One turn moves each row of this set onto another row. After a few examples, where does it send each row asked below?
zil: [  0  15  -1   2 -10  -6 -29   1   1  -9  21 -13  20 -12 -13  17 -18 -15
  -5   8   9   7 -13  13   7  -5  -3 -21]
Kegi: [ -5   4  -7  17 -14  12 -21  14   0  -7  10   1  14 -26  -6  17  -8 -10
 -36   0  10 -11  -1   7  12   0  -8 -11]
bepir: [  5  -5   6  11 -13   0 -25   7   1   9 -15  21 -16 -14   0  14   5  -4
 -22  -6   8  -7   8 -15   6 -12 -12  17]
Mefus: [ 10  15  -4   0  10 -10 -26   6  -7  -2  11  -5  15  16 -23  15  -9   8
   2  -1  13   7  -1 -13  14  -6  11  22]
Pefi: [  8  10   3  13 -10  -5 -13  -1  -4 -11   6 -14  14 -13 -11  14 -21  -2
 -16  19  16  -4  -9  12   3  -2  -6 -22]
zige: [ 23  -8   8  15 -15 -14 -27 -13   2   4 -14   2 -10 -10 -17  12   4  -5
  -4  -6  20  -8  -2   3  10 -15 -12  10]
Kapot: [-23   1  12  -9 -10  -4 -16  -2 -10 -28   5   8 -18  -1  -4   8   9  -6
   3 -21  24  11  -8 -15  23 -22   5  -1]
pipeg: [  9   5  -4  -8  -1   4 -17  12  -3 -12  19   5   6  22 -12  11  16  12
 -15   5   7  -9   1 -12  26  -7  18  22]
ralip: [ 12  -6  14   1 -14   0 -43   1  -5   7 -16  18 -14 -11 -17  10  10 -12
 -14  -4   0   1  -8   8  -6 -14 -10   0]
lisog: [-32  -6   2  -3  -5   2 -13  -1  -5 -15  18   5 -14  -5  23  -4   7  -7
  -7 -16  11  -2   1   1  29 -16   0  -2]
maf: [-16   3   2   1  10   4 -26   7 -28  18  13   6  -5 -10  10 -13  -6   8
 -27  -4   4 -12   2  14   8  -1  -4 -13]
bor: [-21  -3   2  -6 -13   3  -8  -5 -11 -19  17   6 -20   1   3  -4   9   0
  -1 -27  -1   1 -21  -8  27 -21   6  -5]
rola: [ -6   3  -6  -3  16   3 -19  17  -4 -10   4   4   4   5  10  15   7  10
 -17  -2  11  -8   7 -15  25  -5  16  25]
pina: [ 26  -1  13  -2 -17  -6 -32   3  -1  11  -9  16 -21 -10  -4  21  19   0
 -19  -3  10  -9  -2  -8   3 -14  -5   1]
samaz: [ 11   5 -11 -21 -16   7   2  11 -24  -7  13   1 -20   3  -2  20   5 -21
  -2 -20  -5 -27  -3  12   8 -10  11  -3]
vos: [ 14  16 -19 -14 -15   1   3  11 -36  -6  11   7 -24   3 -10  17   0  -6
  -6 -11  -2 -24  -5  -1   9  -9  16   0]
vezon: [ 17   3  12   8 -16 -14 -36 -10   3  15  -2   7 -12  -3 -20  10  -2 -10
   0  -8  11  11  -1   0  -4 -14 -15   3]
lev: [  6   9 -10 -18 -16   4   0  11 -25  -2  14  11 -27   9  -3  18  -4  -9
  -5   0 -11 -25  -4  14  -6  -8  10  -6]
tuve: [  1   6  -5  -1  10 -12 -20  -2 -11  -1   2  -2   8  15 -20  14  -2   8
   1   6   8 -12  -3  -8  31 -14   7  33]
fofug: [ 15   5 -11 -10 -26   4   2   7 -23  -4  18  10 -29  10 -15  19   3  -9
  -9 -13  10 -26   6   8   0  -9   7   1]
Kika: [ -7   7  -1  -5 -19   5 -25  11 -15 -20  14  -2  20 -21 -11   5  -9 -19
 -17  13   4  -3 -15  12  13  -6   0 -21]
fop: [-26   7   8  -5   5  -7  -9 -12  -8 -14   5 -11  -7   2   2  14  -1 -11
  10 -18   2   2 -15   2  35 -23  -1  -2]
tup: [ -6   8  14 -18  13 -13 -31  -2 -26  22  15  -6   4   4  -1  -9 -15  -1
   8  -5   4   2  -4  10   2  -9  -3  -6]
zenot: [ -2   6   2  -4   9   5 -29  16  -5 -14   4   9   9  18 -26  24   2   9
 -14   9  13  -1   1  -7   8  -4  15  21]
Muli: [ -9   1  17 -24  10  -2 -27   8 -41   9  11   1   4   3  -3 -18   1   2
  -9 -10  16  -7   1   8  10  -8   3  -7]
rop: [ 16  12 -15  -9 -13   5  -3   9 -21 -11  14   3 -28   4  -8  30   3  -6
 -10 -10   4 -21  -5  15  -4  -4  17 -13]
guk: [-16   3   6  -9  -9 -13 -18  -8  -2 -14  14  -6  -4   0  -2   7  -5 -15
  20 -25  13  14 -11  -8  23 -22   0   3]
fom: [-11  -5  13 -17   8   7 -20  13 -31  19  18   0   1   0  -3  -6  -8   8
 -18 -20   2 -20 -13  12   1  -3   2 -13]
zal: [ -3   4   4  -4 -26   4 -16  15  -4  -9  19   3  10 -22  -8  26 -15  -9
 -25  11   9 -16 -16   2   5  -5  -4 -23]
diro: [-12   3  24 -11  12  -4 -13  -5 -22  18   6 -12  -1   8   2  -4 -13   0
  -6  -3   5  -7  -1  19   2  -9 -13 -15]

Pefi turns into zige
zil turns into vezon
Now these:
zenot turns into Kapot
lev turns into rop
bepir turns into rola
bor turns into fom

One turn moves each row of this set onto another row. After a few examples, where does it send each row asked below?
funit: [  4  12  -1 -11  10  10   5  26 -10   8 -18  -6 -14 -25  -2  28   8  -3
  28  -2   1   6   4 -21  12 -14   6  13  -5 -25  -3  19  -8  25   0 -15]
mim: [  3 -14  -4 -20  37  12 -22  22  42  -6 -10 -22  11 -19  11  23  -9  25
  34   7   7   5  11  -1  30   9  -1  -3 -10  -4  -4   1  -1 -20  -4   3]
pineg: [  9  -6   5 -13   4  -7  14   5  17  15 -28 -16  24   2  11  23  13   4
  21  10  17  -5  21 -12  19  -3  -2  15   1 -37 -16  11  11 -13 -19  -1]
bana: [ -6 -11  -1 -13  14  10 -13   0 -10  -7 -18 -19 -14 -29 -13  13   3  27
   7  -9   2  12  14   8   9  14  -9  13 -14 -14 -10  28  -7   5  -5  -3]
Bogi: [ 19  -6   3 -22   7 -17   5  14  12  -2 -35  -7  14  -9   4  13 -14   5
  14  13   6  26  22  10  36  -9  -1  18  -4 -26   7  12 -11  -5  -8   6]
Pono: [ 14   8  -6 -14   8  13   7  12   9   0 -23 -16 -20 -14   1  28 -13  -1
  32 -16 -11   5  10 -11  15  -7  12   2 -11 -21   1  18  -8  22  12 -16]
duki: [-17  -7  -2 -16   6  -1  -2  34  24  11 -12 -21  -2   2  -8   6   0  31
  13  -2  20  -4  13 -18  18  -9  24   0 -16  -5  -9  10   4 -25   9 -16]
Fes: [ -3  -5   9  -3  23   4  -4  26  16   8 -31 -22  15   4  10  21  -7   0
  42   9   5  22  32  -1  24   0  17  21  -1 -23  -7  26   9 -27   4  -2]
fena: [ 15 -11  -6 -35  11  11  -3  16  26   8 -21 -16   1  -1   3  29   2   7
  43   2  31  11   2 -18  29  -1  12   2   9  -1 -21   5   5 -15  -5 -27]
kal: [ 15  -3  12 -20  36   3 -19   7   2  -1 -20 -16   4 -14  37  25   5   3
  25   3 -10  -5  -2  -3 -12   8  -8  11   3 -10 -18  17   2   6 -16   4]
Nupa: [  0 -14  -4 -21  37  -5 -27  35  23  -2 -16 -20  19 -11  17  20  -4  32
  19  20  21  -4  17 -19  30   1   3   5   2  -7  -5   5   4 -18 -20   3]
Rez: [ 11 -27   2 -34  17  -1   1  23  23   4 -15 -21  -2  -3   2  33  -3  14
  24   6  15  10   4  -3  33   1   2  19 -11   1 -31   3  -1 -15  10 -20]
Ligi: [  1   6  -3 -21  30   6 -22   4  -1  10 -19 -17   6 -20  21  30  12  -4
  42  10  -6   3  -3 -16  -6  13   1  10  -2  -4 -13  33  15   9  -9  -2]
subur: [ -5 -15   7 -16  28  10  -7  29  27   7  -7 -17   5   6  10  -2   8  33
  -1  -4  17  -4   3  -9  10 -12  25  -4 -10  -6 -12   5  -5 -24 -14  -6]
Zuti: [ -4  -7 -10 -28  20  27 -21  31   6   2 -19 -18   4 -14  15  19  -4 -12
  15  -8   1  28  14 -17 -11  -6  13  -5 -20  -1  12  27  -2   3  -7  -3]
kunu: [ 16   3 -11 -19  -2 -21 -17  16  19  19 -17 -11  -2 -17   0  15   0  26
  19  14  23   5 -15 -11  20 -12  -4  11  12  -3  -1   1  -8 -14 -13  -1]
pode: [  5   4   7 -20  33 -28 -20  20  18   0 -22  -9  -4  -8   1   5 -10  33
  19  12   8  12  -3   5  35   5  17  14   5   6 -13  12   1  -7  -3 -19]
Pabeg: [  9   2  -7  -7   4  14   2  11  13   0 -17 -13 -19 -12  -3  26 -13  -2
  37 -17 -11   8   9 -16  18  -9  13   4 -10 -22   4  17 -13  17  13 -10]
fup: [ -7 -15 -11 -31  11  26 -12  21  -5  -1  -9 -21  -2  -1  28  14   1  -8
  21  -5   8  11  24 -28   8 -14  23   0  -1  -4  15  29 -10  -9  -5   5]
pufam: [  0   6 -17 -22  17   7 -23  14  -5   1 -29  -7  11   4  11  -9  -4   1
  23  -4  15  -9  -2 -10   1   1  18   9  21 -16   6  17  10  11 -30  -3]
kel: [ -7 -15 -11 -29  13  25 -12  27  -7   4 -12 -26  -6   1  27  15   6  -7
  17  -6   3  12  30 -27   2 -14  17   4  -6  -6  12  26 -12  -5  -5   1]
Tima: [  1  11 -21 -22  15   4 -18  19  -9   7 -28 -13  10   2  11  -9 -11   1
  24  -3  14  -9   1  -8  -2   0  16   5  15 -13   9  20  11  15 -27  -3]
zokit: [ -3 -13   1 -33  29  10  -5   4  -3 -13 -19 -11  -8 -17  -1   1  10  15
   5  -5  -4   5  13  -6   4  14   5   6 -31 -12  -7  27  -2  23 -18  -6]
dete: [  4 -11   6 -29   5 -17   8  -2  12  11 -32 -12  15  19   9  -7  -4   6
  15   5   7  19  17   2  13   0  27   6 -10  -8  -7  30   5 -18  -7  -3]
paget: [ -5   9  24  -2  22 -13  -7   7  25  13 -26 -15  15  -8  11   8   1  20
   6   2   9  29  28 -11  13   1   1  -2 -13 -18   6  19   6 -16 -12   5]
lobig: [ 15  -7  19 -15  36   4 -20   2   0   0 -16 -12   5 -15  30  22   3   7
  25   0  -4   0  -8  -4  -9   6  -9   8   5 -10 -23  18   2   4 -18   4]
fefo: [ -8  -8  -3 -16  20   6 -13   4 -17  -2 -20 -20 -15 -24  -9   9   3  30
  12  -7   2  12  19   4   7  17 -10  14 -15 -12 -10  29  -4  11  -8  -2]
Tapur: [  1  -6 -25 -23  16   0 -13  29 -14  -1 -20  -6   5  -7   7  -6  -4  -1
  24   9  -7 -12  -2  -2  -2 -10  20  18  -3 -21   5  23  -3  15 -22   7]
mev: [  0  -7   2 -26  21 -12  -8  18   9  -2 -18  -8 -18   1   0  -1   2  38
  23  13   9   5   2  -4  41  -4  30  21   0   2  -2  20 -17 -12   5  -2]
zulo: [ 12  -4 -12 -33   0 -21 -11  21  32  15 -21  -7  13   1  14  19  -2  18
  17  10  14  -1  -4 -26  21 -17  11  -9   4   1   5  -2  -6 -10  -2  -5]

dete turns into Fes
funit turns into zokit
Now these:
fena turns into mev
Tima turns into kel
Nupa turns into zulo
Pabeg turns into bana

One turn moves each row of this set onto another row. After a few examples, where does it send each row asked below?
kolud: [  3   0   4  11  11  16  -3 -14 -13   7 -14   7  21   9  13]
gotem: [ 26   7  -1   2   0   4  -4   9  22   1  12 -11   0  -9 -13]
gekag: [ 11 -25  -5  -6  -8 -11  -6   1  -3   1   7  11   1   6  32]
Subu: [ 22 -12  -6  21   2  -2 -12  14  10  -4  22  17  20  11  15]
zevip: [  2 -13  17 -18  12  15 -10   0   1   1   4  -4   7  15 -22]
rugop: [  8 -10  26  23  -5  -6  -1  16  14  -4  17  15  14   8  16]
kis: [  2 -33  -2   4   0  -9  -7  -8  -7   3  -1   7  12  18  22]
nepa: [  0  13  -2 -14   2   4 -14 -18  -5  14   6   5   3  -3   8]
Nuze: [ 14  -3  22 -26   3  15  -4  18  12  -4  12  -2  -4   4   1]
Loga: [ -6 -25   3  -9  -7 -18 -10 -12  -4   8   7   5   0   9  15]
bug: [ 21   7  10   3  -1   1  -2   9  26   2  11 -14  -2  -7 -12]
lutuk: [ 14  -2   7  14   8   5  -3  -1  17   3   2 -15  10   3 -26]
rami: [ 27  -2  12  20   5  10   6  15  22  -5  -1 -12  10   2  -4]
teru: [  3 -24  11  -6 -10 -14  -2   1   2   2   5   7  -1   8  33]
supin: [ 23  -5   4 -27   6  18  -9  17   7  -5  13   1  -1   4   1]
paz: [ 10 -13  10 -16   7  21  -5   2  -9   0   1   4   7   2 -24]
ponef: [ 19 -17  10  -8  18  24  -5  15   7  -8  -1  -3  16  23   2]
Vub: [ -5  14  10 -13  -1   3  -9 -17  -5  14   4   4   1  -5   8]
nud: [  0 -32   9   6  -7  -8   2  -5 -10   2  -5  11   8   9  22]
pako: [ 18  -2   5  16   4   8   1   0  11   2  -1 -10   9  -4 -27]
popez: [  3 -14  16  26  -7  -2  -2   1  -5   2  12  21  16  -2 -11]
Pel: [ 29  -2   2  18   9  10   0  13  24  -4   2 -14  13   6  -4]
povi: [12 11  4 -4  7 10 -6  1  8  4  2  2  9  9 39]
ribo: [  0  -3  16   5  -6 -17 -16   4  18   5  32   9   5   6   2]
kikar: [ 18 -16  21  -4  10  27   5  19   1  -9  -6   2  12  13   1]
riba: [14 12  9 -2  2 12  0  4  3  3 -1  6  7  1 38]
zubuf: [  1 -26   0  -7 -12 -13  -5 -10 -13   6   4  13  -1  -2  13]
kido: [ 15  -4  -2   8 -12  -7 -11   7   2   2  28  22   5 -11  -1]
Vanet: [ -4   1  11  10  13  13  -3 -15  -7   8 -13   2  21  16  14]
Bil: [  1 -16   2  20   6  -9 -18  -5   6   4  20  10  22  18  -9]

Vub turns into Vanet
gekag turns into zubuf
bug turns into lutuk
Now these:
Bil turns into Subu
paz turns into kikar

One turn moves each row of this set onto another row. After a few examples, where does it send each row asked below?
Mubut: [-11 -15  17 -16  -6 -20  -5  -4   5  -5   0   3   4   4  -4 -13  -5  -9]
Mozu: [-4 18 -2 10  8 14 10  5  6  7  9  9 -7 15  4  7 -8 30]
zunir: [  8  10  -3 -24  -3  -8 -23   7   5   5   8  -4   9  12   8  11  14  18]
Noran: [-18   6   2   7  32   3   6   4 -10  -2 -10  -7  -1   6   0  -3   6 -19]
mana: [ -7  24  27   8  -4  -3  10   3  14 -19   7   8  -6  -7   6  -1 -12 -13]
pir: [ 7 -4 -7 13 -3 -3 -5 23 11  1  0 -3 -3 11  7 10 31  7]
fulap: [ 13  25  10   4   3   0   5 -18   7  -2   1   7  -7  11   8  11 -12  22]
Tepu: [ -9   8  30  -5  -2  -9   5  -2  12  10  -9  14   3  16  10 -24  -4  -9]
kodal: [-17   6  -2   8  28   3   2   2 -10   5 -14  -3  -2   8   1  -2   6 -21]
nevi: [-16 -15   1  -7  16   5 -19  -8  -4   3   2  -3   1   7 -10  -9   5 -14]
nudup: [ 24   7  -5  -1  -6   3  -3   5  -5  23  15 -13   3  -5   0   0   4   2]
gose: [-15 -12  17 -16  -8 -17 -10  -6   4  -2  -1   4  -1   4  -4 -13  -9  -9]
noker: [ 10   3  11   0   1  -4 -16  -2   9  -9  25  27  10  -1   2 -14  -4 -11]
lige: [ -3  16  21  18  -1  15  -2  22  15  -6   1 -14 -14  13   9   2  12  12]
Kipem: [ 27  17  -1  -7  -9  -5  -3 -20   7   5   9   1  -3  -6   3   3   2   6]
nogoz: [ 0 34 -8 -1 -4 17  4 17  7 -9  0 -7 -1 15 -8 14  8  1]
dil: [13 43  6 -4 -1 11 -5 16  2 -8  4 10  3 20  2 -6 -4  7]
bituf: [-12 -11  -7  11  12  -6   2  13   4  -4  -2  -2  -4  -2   7   7  31   7]
Fati: [ 15  19   8  -2   7  -2 -27   0  12  -8  26  18   4   3  13   4  -7  -8]
naket: [-17  18   2   4  13  -1  16   3  10   6 -15  19  -3  10   9 -17  12 -14]
kazuk: [-17  20   4   2  19  -2  18   3  11  -1  -9  20   1   8  10 -17  11 -14]
gura: [-12  14  26  19  14  19   8   6  18  -1   1  -7  -4   8  10  -2  19   2]
Fomo: [ 22   0  -2   7   6 -19 -18  13  -2   3   9   5   8   9  14  20   8  -9]
saluv: [  1   7 -12   8   0   7  10  22  -6  18  12  -7  -3   1   0   7  -4  16]
Zer: [-15 -18   3  -7  18   5 -15  -4  -3  -1   5  -7   4   7 -11 -12   9 -11]
vok: [ 15  29   6 -19  -4 -16 -15  13  -4  -5   4   8   5  12  12   0  -6  14]
misos: [ -4   8  31  -6   3 -12   8  -2  13   6  -5  14   9  16  11 -22  -2 -10]
tal: [ 13 -15  11   9  15 -19 -16  10 -14   2   8   2  11   5   9   4   4  -5]
kipa: [ -5  30  17   4  -3   5  -8  10  16 -22  14   3 -16  -4   9   3 -11   2]
nad: [  1  15  -1  -9   1   8 -11  11   3   6   2 -23   7  18  -1  25  14   6]

kipa turns into lige
gura turns into bituf
naket turns into kodal
Now these:
misos turns into kazuk
dil turns into nogoz
fulap turns into Mozu

One turn moves each row of this set onto another row. After a few examples, where does it send each row asked below?
resum: [  3 -11 -21  -4  -9  -7   0  -5  26  25   3  14 -18]
Fis: [ 11 -17   5   7  -5 -20   5  -4  25  18 -14  14 -26]
mon: [ -1  17 -23  20  -6 -12  -8  -8  16  -3  -8   0  13]
burid: [  7   1   3  30  25 -19   2  -1   7  -1  -1   0  -3]
Mip: [  5  -7 -17  -3  -9  -3  -7  -2  29  21   6  14 -20]
vifu: [ 17   7   7  33  14 -24 -18  -3   1   3 -12   5  -6]
pofo: [  3  -7  -4   8 -14   5 -23 -10  14   8  10  15 -12]
vutov: [ 10 -14  11   6  -9 -14   6  -3  19  16 -13  12 -24]
Dube: [  6   7   7  14   0 -41  -8 -25  16   3   6   6   2]
Pib: [  6   8 -21  19  18 -23  -8  -5  18  12   7  30  18]
bizi: [  6  11   8  20   2 -35 -11 -22  15   3  14   9   2]
dof: [  2 -15  -6  14  19 -13 -10 -19   8  31  15  19  -3]
buv: [ 16 -12  -2  19  20 -41  -2 -10  10  17  -3  26 -15]
dedut: [ 17  22  -2  13   4 -25  18 -15   4  16   5   7   3]
Tofi: [ 11   7 -23  15  11  -4 -12  10  -2   5  -8  29 -19]
nes: [  9  -6 -24  -1  -4 -17   7   0  12   4 -17  13 -27]
Vavaz: [  1  -4  -4  10 -12   4 -25 -12  13   9  13  15  -9]
doso: [  6  -1  -2  16 -22 -17   6  -3   2  24 -21  28 -13]
bub: [  3  -7  -2  29  -1 -30 -13 -24  14  -3 -23  17  -9]
Ziv: [  7  -4 -24   3  -1 -11   9   6  11   4 -18  18 -26]
sedes: [ -7  15  -6  16   5 -32   6  -8  -9  11 -12  13  12]
Gural: [  9  13  -7  16   1 -23 -10 -17  33   2 -10   7  15]
tapo: [  7  -1  10  23 -17  -8   0  -1  -1  17 -16  24 -18]
Zur: [ 11   4 -21  13   9  -2 -13  12   0   7  -8  27 -22]
vuned: [ 15  20 -30   5  -6 -23  -5 -17  -5  21  -8  22  -6]
bek: [  3  -3 -16   8 -14 -28  -2 -20  13  37  -1  26   8]
Doter: [  8  11 -26  17  -4  -6  -9 -10  -9  -1  -2   7  12]
vagon: [ -4  12 -14  12   5 -36  13 -10  -5  14 -11  15  11]
des: [ 7  5 -5 37 -2 -7 -9 -8 12 30 13 18  8]
rukod: [  6   1  14  25 -15 -10  -1  -3  -2  17 -18  24 -14]
gagi: [ 19  17   1  20   0 -13   4  -4  14  30   9  11  12]
denus: [-11   4 -14  22  28 -18   5  -5  14  13   0   4   4]
Tun: [  4   4 -21  16  20 -29  -7  -8  25  16   9  26  13]
Pigep: [ -3 -16  -5   5 -14  -9 -21 -16  15   1   5  10 -16]
beg: [ 16  -5 -21   8  17 -12 -11   9   6  15   0  30 -24]
Med: [ -4  -5 -28   5  -1 -34 -13 -21   5  -4  -7  10  -8]

Med turns into buv
dedut turns into Gural
Now these:
Dube turns into Tun
vifu turns into des
Vavaz turns into Tofi
vuned turns into bub
resum turns into nes
Ziv turns into vutov
Zur turns into tapo
bizi turns into Pib
gagi turns into mon
beg turns into doso

